In the data rows, 128 means zero.
Some points, one per row:
[179 165 134  40 109 106 140 119 111 141 140 141]
[108 122 119 171 131 143 110 121 100 118 129 145]
[203 168 128  87 118  78 124 142 130 202 147  77]
[ 67 142 160 215 154 164 128 137 142 102 102 132]
[192 160 140  89  97 128 142 129 119 132 125 150]
[134 117 110 118 123 139 155 199 123  79 152 126]
[158 132 151 172 117 142 112 103 138 129 100 157]
[ 89 100 139 155 137 139 141 160 157 124 137 110]
[ 93 116 130 188 146 148   0 109 125 111 106 128]
[ 87  95  95 185 121 140 152 102 128  91  86 160]
[142 144 141 144 123 132 132 166 116 116 120 146]
[104  71 146 176 156 132 144 143 137 132  95 109]
[ 97 102 136 182 119 169 122 126 111 106  39 150]
[ 68  94 122 194 156 145 141 147 123 109 128 102]
[124 123 106 100 137 120 131 127 116 143 112 129]
[181 155 103  54 118 105 117 124 140 142 152 129]
[117 115 117 134 123 121 143 105 107 131 132 151]
[ 94 106 123 199 163 152 123 112 131  89  47 146]
[113 122  90 159 141 153 109 119 197 111 116 110]
[142 118 149 104 139 112 133 147 133 159 139  83]
[147 131 134 164 113 122 192 115 150  82 114 156]
[ 85 110 127 144 147 132 131 159 161 139 139  97]
[121 120 105 132 119  96 129 104 129 139 151 125]
[117 137 131  96 160 110 117 119 110 147 119 142]
[199 161 108  55  89  76 129 149  82 133 164 141]
[146 183 115  87 128  92 111 113 118 138 151 108]
[140 140 130 128 132 100 131 130 135  87 127 130]
[110  77 166 207 162 161 150 146 173 130 140  78]
[165 186 125  52 100  86 135 159 116 127 131 130]
[139 136 116 139 136  97 124 127 124 168 153 132]
[207 198 139  55  83  96 151 115 114 117 118 178]
[101 122  79 132 150 128 111 118 133 134 113 122]
[123 136 131 141 114 153 115 132 131 143 115 147]
[ 59  92 121 158 169 161 124 131 153 152 119 118]
Here are 12 more points, each followed by its number:
[113  94 146 121 141 139 166 134 141 137 141  95] 0
[150 132 140 132 125  93 106 140 114 142 138 116] 1
[126 142 127 103 124 125  84 147 139 137 148 116] 2
[ 80 100 155 195 157 255 145 161 160 129 132 117] 3
[158 166  83  34  98 108 133 110 120 161 142 130] 4
[141 151  97 101 135 100 136 124 107 135 150 137] 5
[ 71  95 156 179 167 146 113 118 148 124 117 135] 6
[129 104 127 112 131 122 165 131 112 172 169 166] 7
[132 106 139 146  90 122 133 111 127 161 116 123] 8
[124 151 152  93 106  87 114 117  95 122 154 154] 9
[152 149 105  56 111  81 134 150 132 180 135 134] 10
[ 56 101 129 153 179 156 142 133 155 120 148 109] 11
Which three of these numbered points are nearest to each point below, looking only along the 3 directions in which the first points spread most? Their numbers follow each, nearest first.
[113 135  82  81 154 111 113 129 122 137 154 115] > 2 1 5
[ 90  86 146 218 131 170 147 115 148 125 133 102] > 3 6 11
[211 123 121 107 134 118 128 123 139 118 141 118] > 5 9 7
[180 182 119  73 131  60 130 102 106 149 159 128] > 4 10 9
[176 146 129  83 105 111 100 132  89  75 124 153] > 9 5 4
[104 123  78  91 135 106 117 118 139 130 109 128] > 1 2 8
[ 94 112 113 132 146 123 106 117 182 163 129  89] > 2 11 0
[ 82  79 169 180 141 155 128 153 175 146 125  93] > 11 3 6
[151 159 111 134 106 118 115 126 115 114 117 159] > 9 5 8
[143 135 138 124 101 121 150 138 126 125 147 126] > 7 8 5
[127 159 122 137 114 117 125 127 131 139 141 126] > 1 8 5
[145 147 142 133 114 120 145 175 124 125 141 111] > 7 0 8
[ 73  95 143 159 169 161 179 142 145 140 106  83] > 11 3 0
[107 117 140 148 146 140 149 148 133 143 139  94] > 0 11 8
[167 143 146 118 109 118 129  89 139 120  90 151] > 9 5 8
[129 130 134 119 137 123 130 171 124 132 153 117] > 7 1 0
[195 138 122  36 102  95 129 118  85 151 153 140] > 4 10 9
[161 153 138  64 148 117 147 130 101 152 165 119] > 10 5 4
[131 143 175 112 136 119 130 153 131 118 136 139] > 7 8 1
[188 160 147  59  97 109 129 128 128 147 149  99] > 10 4 5
[170 148  88  64 141 145 133 107 100  93 153 131] > 9 5 4
[186 170  86  42 112  91 126 117 117 117 161 148] > 4 10 9
[149 120 107  80 132 132  99 164 110 131 160 112] > 1 2 5
